cols: F E J S W G D L X B
Z: [+2.12,-5.51,+1.27,-4.69,-0.96,+0.75,+0.79,-1.59,-2.26,-1.25]
R: [-0.23,-1.31,+0.07,+5.45,+3.85,-0.57,+0.43,+7.16,+6.76,-3.81]
K: [+1.11,-1.01,+0.53,-2.50,-3.09,-2.35,+0.56,-2.39,+1.76,-0.45]
M: [+3.17,+0.92,+6.02,+1.32,-1.29,+4.44,+2.22,-1.93,+2.72,-5.45]
Q: [+1.11,-1.01,-0.14,-2.50,-3.09,-2.35,+0.56,-2.39,+1.76,-0.45]
C: [+1.52,-1.72,-0.12,-3.32,+8.48,-3.24,+0.37,+3.74,-4.34,-2.12]
P: [-5.28,-0.69,-7.67,-0.35,+4.54,-6.11,-1.91,+2.84,-3.58,+2.91]
H: [-3.49,+1.55,-1.01,+4.23,+2.41,-4.25,+0.10,-2.96,+1.57,+5.35]
A: [-0.58,-1.23,-0.29,-3.41,-0.24,-2.20,+0.31,-1.41,+0.22,-0.98]
Table of tags by key:
[+0.57] -> Z_128
[-0.14] -> Z_642
[+0.56] -> Z_844
[-1.91] -> Z_665
[+0.43] -> Z_612
[+0.37] -> Z_395
[-0.45] -> Z_43
[-0.15] -> Z_576
[+0.79] -> Z_985
join Q 7:  -> Z_844
col: [-3.24,-6.11] -> G
col: [-4.69,+5.45,-2.50,+1.32,-2.50,-3.32,-0.35,+4.23] -> S
asked: [+2.12,-5.51,+1.27,-4.69,-0.96,+0.75,+0.79,-1.59,-2.26,-1.25] -> Z
asked: [-0.58,-1.23,-0.29,-3.41,-0.24,-2.20,+0.31,-1.41,+0.22,-0.98] -> A
col: [-3.32,-0.35] -> S

cols: bubal Fof rurid tes rutok gebe
memev: [+6.88,-7.41,-6.81,+1.05,-2.10,-0.32]
fuvap: [+1.05,-0.58,-0.85,-0.66,-0.82,-0.19]
kode: [-1.66,+2.10,+2.68,+3.52,+1.87,+0.76]
sudo: [+5.54,-4.92,-4.88,-0.10,-2.51,-0.83]
tul: [-1.05,-0.74,-1.05,-1.05,-0.95,-1.05]
zaz: [+0.27,-0.18,-0.18,-0.23,+0.27,-0.11]
daz: [-0.20,+0.12,+0.18,+0.17,+0.17,+0.04]
zudab: [-1.66,+2.10,+2.68,+3.52,+1.87,+0.06]
levir: [+2.77,-1.79,-1.04,-1.01,-1.85,-0.12]
places tul: [-1.05] -> 1 3 4 6
places zaz: [-0.11] -> 6
places zaz: [+0.27] -> 1 5
col: [-7.41,-0.58] -> Fof
key -> tag
[-1.04] -> Z_125
[+2.68] -> Z_358
[-1.01] -> Z_285
join levir 3:  -> Z_125

cols: dumab busep Reda sufu fulin
V: [-3.47,-4.57,-0.82,+7.19,-7.80]
N: [-1.24,-0.08,-4.78,-2.65,-0.08]
U: [+1.00,-3.48,+1.00,+1.00,-3.48]
col: [+7.19,-2.65] -> sufu
tags:
[-3.48] -> Z_855
[-0.08] -> Z_227
[-4.57] -> Z_331
join U 2:  -> Z_855
asked: [-1.24,-0.08,-4.78,-2.65,-0.08] -> N
asked: [-3.47,-4.57,-0.82,+7.19,-7.80] -> V
places N: [-0.08] -> 2 5
places U: [+1.00] -> 1 3 4
places U: [-3.48] -> 2 5

cols: tasu sesaz gefa rolog Biku
muver: [-3.00,+2.71,+1.22,-3.50,-3.49]
Mavu: [+5.88,+1.19,+1.19,+5.88,+6.60]
Rone: [-0.97,+0.52,+0.17,-0.03,-0.47]
videf: [+3.01,-1.80,+0.78,+2.92,+3.45]
Sivuv: [-0.29,-1.49,-1.05,+0.58,+0.38]
vuzuz: [+7.25,-4.72,+1.21,+7.15,+8.26]
damu: [-1.21,+1.17,+0.69,-0.86,-0.86]
vil: [-0.28,-0.60,-1.01,-0.87,-0.74]
korup: [-3.72,+1.18,+0.45,-2.77,-3.40]
Kas: [+3.01,-1.80,+0.78,+2.92,-1.15]
Lenik: [+2.02,+2.82,+3.12,+1.41,+1.24]
col: [+0.52,-1.80,-1.49,-4.72] -> sesaz
places Mavu: [+1.19] -> 2 3
col: [-1.49,-4.72] -> sesaz
places damu: [-0.86] -> 4 5
col: [-0.29,+7.25,-1.21,-0.28,-3.72] -> tasu

